In the data rows, zero lies at 4.5, halfway between 4 and 5.
Here is a table of points, one per row:
3 7 5 3 3 5 7 3 6 4 5 3 4 4 6 4
7 6 3 4 5 8 3 4 6 7 4 4 3 6 4 5
6 4 5 7 5 4 3 1 5 4 4 7 4 5 5 8
5 3 3 6 7 5 5 4 1 5 5 4 3 6 5 6
7 2 1 4 4 5 3 3 5 5 3 2 6 4 4 6
6 2 3 6 6 4 6 3 2 3 3 4 5 6 5 7
7 6 7 5 5 6 6 3 6 5 5 6 1 5 3 4
5 2 8 2 2 4 1 5 8 6 3 6 7 2 4 5
7 7 5 4 1 5 6 5 5 7 3 5 6 1 2 5
5 5 4 3 5 3 5 7 3 4 4 5 7 4 1 4
4 8 4 3 4 4 5 5 3 7 6 4 2 3 5 2
3 7 5 4 3 6 2 5 2 5 8 6 7 5 1 5
2 6 5 3 4 6 1 5 8 3 6 5 9 5 1 6
5 4 5 2 5 5 3 1 5 4 7 6 7 6 0 3
2 2 3 4 3 4 8 4 4 6 5 5 3 8 5 5
2 5 7 2 4 3 7 5 8 2 6 4 7 3 5 3
4 5 5 6 4 5 2 2 0 5 7 7 2 4 4 4
3 8 2 3 3 4 6 6 5 4 5 4 6 3 7 3
4 5 7 3 3 7 3 4 5 4 6 5 8 4 2 7
6 3 3 5 7 5 6 3 2 3 4 4 4 7 5 5
4 4 4 4 7 6 4 2 7 2 2 3 4 4 7 4
2 5 4 2 3 4 6 1 6 5 5 2 4 5 5 2
3 2 8 7 4 5 3 5 6 6 6 8 5 5 4 3
3 4 6 3 4 6 3 4 7 3 7 6 9 5 1 6
4 4 4 5 7 5 5 5 4 6 2 4 5 4 5 4
8 2 5 8 8 3 6 2 5 2 4 5 6 6 3 7
3 7 5 2 3 5 6 4 6 6 4 4 5 3 5 4
6 2 3 4 3 6 4 5 6 5 2 2 5 4 5 4
6 1 2 5 6 5 2 6 4 5 2 2 5 3 5 4
6 6 4 7 5 4 2 4 3 4 7 5 3 4 6 6
7 1 3 3 4 5 4 6 3 5 2 4 5 3 6 5
5 5 5 6 4 8 4 6 5 6 4 7 3 4 3 3
4 4 6 6 7 7 3 3 8 2 5 4 9 8 2 7
4 3 2 6 4 3 5 6 5 5 4 3 3 7 3 4
0 6 4 4 6 7 5 7 2 4 5 7 4 6 5 4
5 1 2 3 4 7 3 6 4 6 1 4 5 5 5 5
9 5 3 4 5 7 6 2 7 5 4 4 6 7 4 5
4 5 1 6 3 5 3 8 4 5 3 4 1 6 5 5
2 5 3 5 4 2 6 6 3 6 4 5 4 7 5 6
5 1 4 5 3 3 4 4 6 5 2 3 6 2 4 6
5 3 4 3 4 5 5 3 2 4 6 7 7 3 5 6
5 6 7 4 3 3 3 4 5 5 6 6 7 4 2 8
6 3 2 6 5 4 5 3 1 5 3 5 4 6 6 5
6 5 4 6 4 3 5 5 2 4 5 5 4 5 4 7
4 4 8 5 1 2 2 6 5 7 5 8 6 4 6 6
6 3 3 6 6 4 4 4 2 4 3 4 4 5 6 6
6 5 6 4 9 4 5 3 6 3 3 2 3 4 6 6
4 5 6 5 4 4 3 3 7 7 7 4 5 4 7 3
3 6 3 8 6 6 3 7 3 6 3 5 1 3 6 3
6 5 4 4 8 3 5 5 3 5 4 3 6 8 3 4
4 5 2 6 4 5 4 8 4 5 3 4 1 6 4 3
5 7 4 3 5 4 6 7 1 5 9 4 3 3 5 4
3 7 6 2 5 2 9 4 7 3 5 5 5 3 5 4
1 4 7 6 2 6 1 8 5 5 5 7 4 3 6 4
5 2 8 4 0 5 5 3 6 5 4 5 6 3 5 5
7 3 6 6 7 0 6 2 2 4 6 4 5 6 3 5
5 1 3 2 3 5 2 5 5 6 1 4 5 3 4 5
6 3 3 4 7 4 6 2 6 5 4 2 2 7 2 4
3 5 3 6 9 8 5 5 2 4 4 4 2 5 7 3
2 6 6 2 5 4 7 3 7 4 4 4 5 4 6 4
4 1 3 4 5 2 6 3 6 5 3 4 5 9 4 4
3 7 5 4 4 5 2 5 4 4 7 5 5 6 2 4
5 3 6 5 1 4 3 6 8 3 5 4 5 4 7 4
3 4 8 5 3 5 3 6 6 5 5 6 5 2 7 4
There is one direction along which these points spread out most. How many in every 100 of the points above lie lower along it than each point below? Answers are rounded to whole numbers. More than half of the points above lie lower than the first one.
4 7 6 2 5 4 6 4 5 5 7 4 6 4 5 2 75
5 5 6 6 3 6 0 7 5 3 7 4 3 4 4 1 69
3 1 2 4 3 3 8 2 4 6 3 4 4 7 3 6 20
3 6 6 2 4 3 9 2 7 4 4 4 4 4 4 4 67
2 8 6 3 4 3 8 6 6 3 4 4 6 1 7 5 81
3 4 3 5 9 7 3 4 4 3 3 2 2 6 5 5 6
6 4 4 8 8 4 7 3 1 3 4 4 2 6 5 5 0
6 3 1 6 7 5 5 4 2 4 3 5 4 6 4 5 0
1 3 8 6 1 4 3 5 4 7 6 6 3 4 6 6 83
7 4 4 8 7 3 5 4 3 3 5 4 3 5 4 6 9
8 3 5 6 5 2 5 3 1 4 4 5 3 5 5 8 11
6 6 4 4 5 5 1 8 0 8 6 7 4 4 4 2 50
5 6 5 3 8 1 3 4 3 6 5 5 5 3 4 2 50
1 4 5 7 0 7 2 9 4 6 4 6 5 3 7 5 78
5 2 2 6 4 5 5 5 3 6 3 4 2 6 3 4 9
2 4 6 2 5 4 7 4 6 3 4 2 5 4 5 4 64
3 6 6 2 3 4 6 4 6 4 7 5 4 4 4 2 83
5 4 7 7 3 6 4 2 4 8 5 4 2 3 2 3 58
1 6 5 3 5 5 7 6 6 3 6 5 4 4 6 2 67
7 3 4 2 4 3 5 5 6 6 3 4 6 4 6 5 56
4 3 2 5 2 6 2 7 2 5 4 3 5 2 7 4 45
4 2 2 4 4 2 7 3 5 6 3 4 4 7 4 5 20
8 5 8 3 6 4 5 5 6 2 2 6 8 4 3 3 70
